Each row has a name. After each piece below comes the name of the row it's from, unless a question asks for something else. Each question is about the rows just above it.

T: [138 114 117 111 157 124  86 142 158 136  86 118 130 107 178  80 122  85
 162 133 133  99 139 168 166 125 166 151 183 149 162 134 151  63 179 109
 153 115 122 139 151 113 158 137 162 138 168 113  81 124 186 118 140 116
 136  80  80 177 151 109 162 104 170 161]
C: [114  87 134 142  93 147  80 170 110 110 121 133  78  91  70 187  83 131
 128 108 140  73 134 108 102  95 115 112 126 162 112 101 132 165 138 153
  69 160 125  92 140 125 134 102 138 117 195 125 127  85 137  79 135 119
 153  76 177 113  89 120 169 133 154  86]
A: [147 167 111 111 157 105 173  74 148 109 133 146 161 169 164  70 151 120
 157 142  99 172 120 157 154 178 147 161 142 103 150 169 142  91 138 101
 197 104 127 145 124 133 132 163 121 149  85 136 130 168 136 100 105 142
  91 123  98 170 100 139 106 166 148 194]
P: [114  87 134 142  93 147  80 170 110 110 121 133  78  91  70 187  83 131
 128 108 140  73 134 108 102  95 115 112 126 162 112 101 132 165 138 153
  69 160 125  92 140 125 134 102 138 117 195 125 127  85 121 175 153 117
 161 153 131  97 172 117 140  81 100  84]
R: [143 149  90 109 119 122 183  79 100  28 162 173 125 202  82 123 108 151
 148 111  76 148  97 117 121 151 122 155 117 102 140 157 148 146 123 116
 159 142 109 109 111 137  91 159 102 139 117 140 162 155  98 139 121 152
 122 187  93 135 115 135 104 144  88 168]
E: [138 114 117 111 157 124  86 142 158 136  86 118 130 107 178  80 122  85
 162 133 133  99 139 168 166 125 166 151 183 149 162 134 151  63 179 109
 153 115 122 139 151 113 158 137 162 138 168 113  81 124 186 118 140 116
 136  80  80  89 151 109 162 104 170  90]
K: [143 149  90 109 119 122 183  79 100  28 162 173 125 202  82 123 108 151
 148 111  76 148 157 117 121 151 122 155 117 102 140 157 148 146 123 116
 159 142 109 109 111 137  91 159 102 139 117 140 162 155  98 139 121 152
 122 187  93 135 115 135 104 144  88 168]
The row with [138 114 117 111 157 124  86 142 158 136  86 118 130 107 178  80 122  85
 162 133 133  99 139 168 166 125 166 151 183 149 162 134 151  63 179 109
 153 115 122 139 151 113 158 137 162 138 168 113  81 124 186 118 140 116
 136  80  80 177 151 109 162 104 170 161] is
T
[114  87 134 142  93 147  80 170 110 110 121 133  78  91  70 187  83 131
 128 108 140  73 134 108 102  95 115 112 126 162 112 101 132 165 138 153
  69 160 125  92 140 125 134 102 138 117 195 125 127  85 121 175 153 117
 161 153 131  97 172 117 140  81 100  84] is in which row?
P
[147 167 111 111 157 105 173  74 148 109 133 146 161 169 164  70 151 120
 157 142  99 172 120 157 154 178 147 161 142 103 150 169 142  91 138 101
 197 104 127 145 124 133 132 163 121 149  85 136 130 168 136 100 105 142
  91 123  98 170 100 139 106 166 148 194] is in which row?
A
[143 149  90 109 119 122 183  79 100  28 162 173 125 202  82 123 108 151
 148 111  76 148  97 117 121 151 122 155 117 102 140 157 148 146 123 116
 159 142 109 109 111 137  91 159 102 139 117 140 162 155  98 139 121 152
 122 187  93 135 115 135 104 144  88 168]
R

M: [ 91 157  58  48 170  96  81  98 137  45 111 105 147 115]
Q: [ 91 157  58  48 170  96  81  98 137  45 149 127 113 106]
U: [ 56  43 138 182  81  73 135 182  86 136 148  85 128 140]
N: [ 91  61 170  89  65 198 144 221 101 129 135 104 133 109]
[ 91  61 170  89  65 198 144 221 101 129 135 104 133 109]
N
Move every entry of [81 98] by -1 step of 1.
[80 97]
Where do [ 91 157  58  48 170  96  81  98 137  45 111 105 147 115] appear?
M
Shift each entry of [ 61 170  89] by +1 times 1:
[ 62 171  90]

puvov: [130 143  59  97 161]
penuf: [128 130 131 128 124]
bil: [174 125 116 164  98]
Bodi: [122  87  89 124  96]
vabe: [130 158  29 134  78]
kozi: [130 158  29  87 184]
rimov: [ 95 178 159 145  61]
zeder: [219 123 114 205  76]
[122  87  89 124  96] is in which row?
Bodi
[130 143  59  97 161]
puvov
[130 158  29  87] with +1 step of 1 on every entry:
[131 159  30  88]
Move every entry of [59 97] by +1 step of 1.
[60 98]

rup: [120 136 109 127 118 119 124 136 144]
Nud: [ 99 121  78  95  97  36 113 115 133]
paz: [111 137 122 117 111 113 125 122 136]
vav: [109 150 136 121  98 122 137 111 138]
pogeb: [165  84 230 115 174  76 140  98 228]
Kofu: [ 83 147 141 200 143 147 119 108 102]
The row with [109 150 136 121  98 122 137 111 138] is
vav
Shift each entry of [230] by -1 times 1:
[229]
[ 99 121  78  95  97  36 113 115 133] is in which row?
Nud
Shift each entry of [121  78  95] by -1 times 1:
[120  77  94]
The row with [165  84 230 115 174  76 140  98 228] is
pogeb

tuga: [120  86 137 152 175 116]
zoli: [ 82 135 123 156  98 143]
ror: [137 167 160 121 174 192]
nogup: [128 168 137  83  91 128]
Tobe: [155 135 113  92 145  93]
lebis: [128 168 137  83 141 125]
sati: [ 98 156  33  81 167  42]
Rebo: [ 91 149 136 133 112 142]
[155 135 113  92 145  93]
Tobe
Shift each entry of [123 156] by -1 times 1:
[122 155]
[113] with +1 step of 1 on every entry:
[114]

vem: [130 101 128  94]
Denuk: [164 181 128 111]
dip: [118 171 128 123]
vufis: [164  66 128 111]
bolo: [149  97 128  85]
Munon: [130 116 128 149]
zitub: [237 104 128 132]
[149  97 128  85]
bolo
[164 181 128 111]
Denuk

tolu: [130 157 128 147  86 155 181 149 128 125 131 133 145 130 160 154 129 129
 112 128 128 151  80 128  76 142 132 132 127 149 128]
pilus: [128 176 130 130  96 131 218 162 128 118 121  97 169 128 132 191 132 127
 117 128 128 130  90 128  89 129 121 134 105 163 128]
Mizaz: [129 144 130 146  98 153 156 140 128 132 135 142 141 129 157 141 131 133
 120 128 128 149  94 128  90 141 141 138 138 140 128]
Dati: [127 117 159 110 159 102 102 124 128 163 147 164 157 126  94 156 162 162
 163 128 128 106 166 128 163 115 129 111 172 123 128]
Which row holds [127 117 159 110 159 102 102 124 128 163 147 164 157 126  94 156 162 162
 163 128 128 106 166 128 163 115 129 111 172 123 128]?
Dati
[110] with +1 step of 1 on every entry:
[111]
Move every entry of [153] by +1 step of 1.
[154]
Shift each entry of [120 128 128 149] by -1 times 1:
[119 127 127 148]

Lafe: [198 137 193 152 130 132 132 129 136  84 143  39 112 126]
Giz: [131 156 146 157 105 115 108 126 126 206 187  48 101 123]
Tisim: [106 153 107 102 166 175 131 124 112  54  91 210 120 147]
mog: [ 89 112  82 111 110 106  94 181 129 137  67 207 149 113]
kab: [143  77 153 105 151 146 175  74 169  46 146 142 141 162]
Sur: [138 156 166 114 128 169  78 166 156  36 119 148  94 158]
Move every entry of [115 108 126 126] by +1 step of 1.
[116 109 127 127]
Where do [143  77 153 105 151 146 175  74 169  46 146 142 141 162] appear?
kab
[198 137 193 152 130 132 132 129 136  84 143  39 112 126]
Lafe
[138 156 166 114 128 169  78 166 156  36 119 148  94 158]
Sur
[78] with -1 step of 1 on every entry:
[77]
[106 153 107 102 166 175 131 124 112  54  91 210 120 147]
Tisim

nuza: [ 98 151 160 147 150 110 109 160 136 138 118 138 153 110 151 125 167 152
 118 162 154 139 161 124 147  98 252 147 120 122 111 218 110 175]
filu: [ 98 151 160 147 150 110 109 160 136 138 118 138 153 110 151 125 167 152
 118 162 154 139 161 124 147  98 252 147 120 122 177 146 122 116]
suveg: [ 95 117 132 123 138 151 130 101 118 147  78  71 106 124 145 200 143 134
 101 126 112 138  71 158 136  60  41 157 132 146 162 186 112 133]
[ 98 151 160 147 150 110 109 160 136 138 118 138 153 110 151 125 167 152
 118 162 154 139 161 124 147  98 252 147 120 122 111 218 110 175]
nuza
Move every entry of [150 110] by +1 step of 1.
[151 111]
Move every entry of [200 143 134 101] by -1 step of 1.
[199 142 133 100]
[ 95 117 132 123 138 151 130 101 118 147  78  71 106 124 145 200 143 134
 101 126 112 138  71 158 136  60  41 157 132 146 162 186 112 133]
suveg
Shift each entry of [153] by -1 times 1:
[152]

meza: [159 119 147  85 143 132  72  93 152 129 158 115 115 138 147 128 130  97
  86 107 127 150 186 154 129  63 149 154 146 103 171  94 123  97 128 187
 198  88 160 142 109 111 130]
todez: [103 133  93 156 110 109 211 144  94 120  82 147 140 114 108 144 128 152
 166 143 104 145  71 131 134 183 122 119 112 148  80 168 149 126 147  91
  66 167  88  97 120 150 119]
kozom: [106 135  82 164 122 129 202 158 101 103  89 148 132 120  89 132 123 134
 160 143 116 134  86 120 130 181 131 116 101 151  87 185 136 132 146  92
  53 178  87 115 120 154 133]
riz: [136 143 193 123 112 102  72  89 150 162 134 101 135 103 180 102 120 184
 142 129 123 141 117 112 126 133  80 133 156 132 157  58 116 147 108 114
 160  84 170  92 130  75 102]
tibek: [101 140 142 158 100 113 161 144 110 143 108 129 146 113 137 110 121 189
 185 151 121 110  60  84 127 192  80  95 124 150 100 124 128 180 114  67
  78 147 118 105 148 113 122]
Muru: [150 129 170 123 145 135  28  92 172 150 165 102 134 126 164 107 112 140
 112 118 146 118 173 118 124 101 132 140 148 123 174  77  93 154 108 157
 166 100 180 135 148  85 128]
bif: [105 128  77 162 132 143 200 168  96 101 102 147 132 137  80 137 129 115
 153 142 125 114  94 114 124 167 139 111  94 142  91 194 135 136 139 101
  61 182  87 137 133 166 142]
rilos: [ 93 121 112 146  93  98 209 138  84 142  92 142 156 127 132 152 137 167
 177 143 103 128  54 118 135 180 115 103 116 134  80 145 158 143 131  92
  92 160  92 108 148 153 118]
[105 128  77 162 132 143 200 168  96 101 102 147 132 137  80 137 129 115
 153 142 125 114  94 114 124 167 139 111  94 142  91 194 135 136 139 101
  61 182  87 137 133 166 142]
bif
Which row holds [150 129 170 123 145 135  28  92 172 150 165 102 134 126 164 107 112 140
 112 118 146 118 173 118 124 101 132 140 148 123 174  77  93 154 108 157
 166 100 180 135 148  85 128]?
Muru
[106 135  82 164 122 129 202 158 101 103  89 148 132 120  89 132 123 134
 160 143 116 134  86 120 130 181 131 116 101 151  87 185 136 132 146  92
  53 178  87 115 120 154 133] is in which row?
kozom
Shift each entry of [115 138 147 128] by -1 times 1:
[114 137 146 127]

Fop: [142 146 149 157 163 170 179 186 196 206 214 224 230 236 238 243 243 242
 239 238 229 222 212 204 197 184 180 169 163 156 149 145 143 138 135 135
 133 131 131 127 130 128 126 127 131 127 130 129 127 128 129 129 128 129
 128 128 128 128 128 128 127 128 129]
fufuf: [126 128 128 131 128 129 126 131 131 132 134 136 139 141 145 151 158 162
 171 180 188 199 208 216 224 234 237 243 242 241 240 239 237 230 223 212
 202 194 187 177 170 161 158 148 145 142 137 136 132 132 131 129 129 129
 129 128 131 128 128 129 128 126 130]
Vegig: [129 129 129 130 128 128 125 127 127 127 127 126 127 130 126 129 128 129
 129 129 129 128 129 127 128 128 129 126 129 129 130 128 127 128 127 129
 129 130 128 128 127 128 129 129 128 134 133 133 135 137 144 148 150 157
 162 171 178 190 196 205 216 226 231]
The row with [142 146 149 157 163 170 179 186 196 206 214 224 230 236 238 243 243 242
 239 238 229 222 212 204 197 184 180 169 163 156 149 145 143 138 135 135
 133 131 131 127 130 128 126 127 131 127 130 129 127 128 129 129 128 129
 128 128 128 128 128 128 127 128 129] is
Fop
Move every entry of [134] by +1 step of 1.
[135]
The row with [129 129 129 130 128 128 125 127 127 127 127 126 127 130 126 129 128 129
 129 129 129 128 129 127 128 128 129 126 129 129 130 128 127 128 127 129
 129 130 128 128 127 128 129 129 128 134 133 133 135 137 144 148 150 157
 162 171 178 190 196 205 216 226 231] is
Vegig
[126 128 128 131 128 129 126 131 131 132 134 136 139 141 145 151 158 162
 171 180 188 199 208 216 224 234 237 243 242 241 240 239 237 230 223 212
 202 194 187 177 170 161 158 148 145 142 137 136 132 132 131 129 129 129
 129 128 131 128 128 129 128 126 130]
fufuf

dutu: [123 147 148 114 151 131 113 105 156 136 134 126 126  96  27 133 147 135
 126 141]
viboz: [126 154 114 102 130 163 109 144 125 138 124 126 126  96  27 133 147 135
 126 141]
zafir: [123 147 148 114 151 131 113 105 156 136 134 120 103 134  43 141 141 115
 115 130]
[ 43 141 141 115] with +1 step of 1 on every entry:
[ 44 142 142 116]
[124 126] with +1 step of 1 on every entry:
[125 127]

rufip: [121 125 108 129 136 106 159 139 134 125 108 129 135 141 128 126 135 119
 119 146 100 142  97 151 160 141 125 118 146 126 142 122 107 146 125 163
 111 120 147 124 149 134 130 122 126 120 116]
Zisek: [129 116 117 130  77 108 170 121 123 120 125 131 196 102 136 145 130 127
 139 131 127  36 119 131 120 120 117 129 127 155 129 127 106 116 129 143
 139 125 115 120 151 122 126 140 110 134 125]
tamuk: [114 114 113 143 168 144 127 140 133 143 108 138 117  77 120 123 111 126
 134 156 116  95 128 131 125 115 120 129 127 151 121 111 105 113 125 194
 123 145 130 126 139 140 116 127 128  99 147]
gal: [133 116 133 132 143 140 149 121 121 112 135 132 237 161 130 134 119 132
 136 125 100 152  74 140 132 150 130 160 156 139 107 135 155 164 124 135
 119 100 131 127 103 107 135 127 111 138 129]
[133 116 133 132 143 140 149 121 121 112 135 132 237 161 130 134 119 132
 136 125 100 152  74 140 132 150 130 160 156 139 107 135 155 164 124 135
 119 100 131 127 103 107 135 127 111 138 129]
gal
[121 125 108 129 136 106 159 139 134 125 108 129 135 141 128 126 135 119
 119 146 100 142  97 151 160 141 125 118 146 126 142 122 107 146 125 163
 111 120 147 124 149 134 130 122 126 120 116]
rufip

dumi: [113 150 135 132 128 130 128 117 114 128 118 122 194 195  83 177]
Tek: [181 141 154 160 135 127 128 168  98 128  82 154 127 105 180 135]
Fel: [206 190 110 109  79 129 128 181  12 128  10 161 144 172  73 193]
riki: [ 12 214 161 135 133 129 128  44 111 128  98  77 231 193  67 218]
zavon: [153 168 170 180 164 127 128 151 136 128 134 143 119 105 222 111]
noba: [202 167 130 157 165 128 128 179 183 128 193 161  69 135 135 114]
kudo: [205 120 144 153 137 126 128 185 126 128 131 165  71  85 137 133]
Vaz: [113 150 135 132 128 130 128 117 168 128 118 122 194 195  83 177]
Which row holds [206 190 110 109  79 129 128 181  12 128  10 161 144 172  73 193]?
Fel
[193] with +1 step of 1 on every entry:
[194]
[157 165] with -1 step of 1 on every entry:
[156 164]

Tep: [101 204  71 116 182 126  96]
tetem: [ 92  56 233 164 126 168 172]
buvo: [143 118 168 197  83  98  61]
kezi: [ 84 198 108 124 191 164  91]
tere: [ 97 123 170 141 166 177 158]
fuda: [109  75 172  97 129 186 188]
[186] with +1 step of 1 on every entry:
[187]
Shift each entry of [108 124] by +1 times 1:
[109 125]
[141] with -1 step of 1 on every entry:
[140]
Move every entry of [126] by -1 step of 1.
[125]
[164] with -1 step of 1 on every entry:
[163]
Move every entry of [123 170] by -1 step of 1.
[122 169]
[101 204  71 116 182 126  96]
Tep

Visu: [131 120  91 115 135 127 117 123 122 115 141 111 119 136 128 136 119 130
 130 123 134 111 124 126 123 110 135 114 142 134 119 138 116 143 126 125
 124 139 132 120 140 159 136 134 156 137 145 131 135 148 136 147]
Rire: [166 184 126 105  86 136 176 172 118 100 149 182 112 119 142 141 111 119
 103 182 146 111 149  95 122 136 134 120 123 100 136 103 146 130 119 127
 116 174  86 108 110 145 110 131 136 132 111 125 127 131 161  97]
Ralon: [120 107  91 142  81 106 161 133 101  74 149 121  24 149 100 106 111 131
 182 142  88 118 140 124 138 172 142 123 131 138 161 130  62 124 150  91
 191 112 103  45 130 110 154 131 110 171  94 129 191 106  93 161]
Buse: [131 120  91 115 135 127 117 123 122 115 141 111 119 136 128 136 119 130
 130 123 134 111 124 126 123 110 135 114 142 134 119 138 116 143 126 125
 124 139 132 120 140 159 136 134 156 137 145 131 135 148  99 117]
goluk: [131 120  91 115 135 127 117 123 122 115 141 111 119 136 128 136 119 130
 130 123 134 111 124 126 123 110 135 114 142 134 119 138 116 143 126 125
 158  95  73 140 169 117 205 155 117  66 114 145  52 129 144  90]
[166 184 126 105  86 136 176 172 118 100 149 182 112 119 142 141 111 119
 103 182 146 111 149  95 122 136 134 120 123 100 136 103 146 130 119 127
 116 174  86 108 110 145 110 131 136 132 111 125 127 131 161  97]
Rire
[142  81] with +1 step of 1 on every entry:
[143  82]
Shift each entry of [124 126 123 110] by +1 times 1:
[125 127 124 111]
[136] with -1 step of 1 on every entry:
[135]
Shift each entry of [119 136] by +1 times 1:
[120 137]

vofu: [176 102  91 152  73 158 170 216 248  74 159  12  91 203 139]
Puno: [176 102  91 152  73 158 170 216 248  74 159  12  91 202 138]
kug: [ 57 157 165 128  25 242  46  95 198 105  99  87  86  71 194]
Shift each entry of [ 95 198] by -1 times 1:
[ 94 197]
[ 57 157 165 128  25 242  46  95 198 105  99  87  86  71 194] is in which row?
kug
Move every entry of [102  91] by +1 step of 1.
[103  92]
[242  46  95 198] with -1 step of 1 on every entry:
[241  45  94 197]
The row with [176 102  91 152  73 158 170 216 248  74 159  12  91 202 138] is
Puno

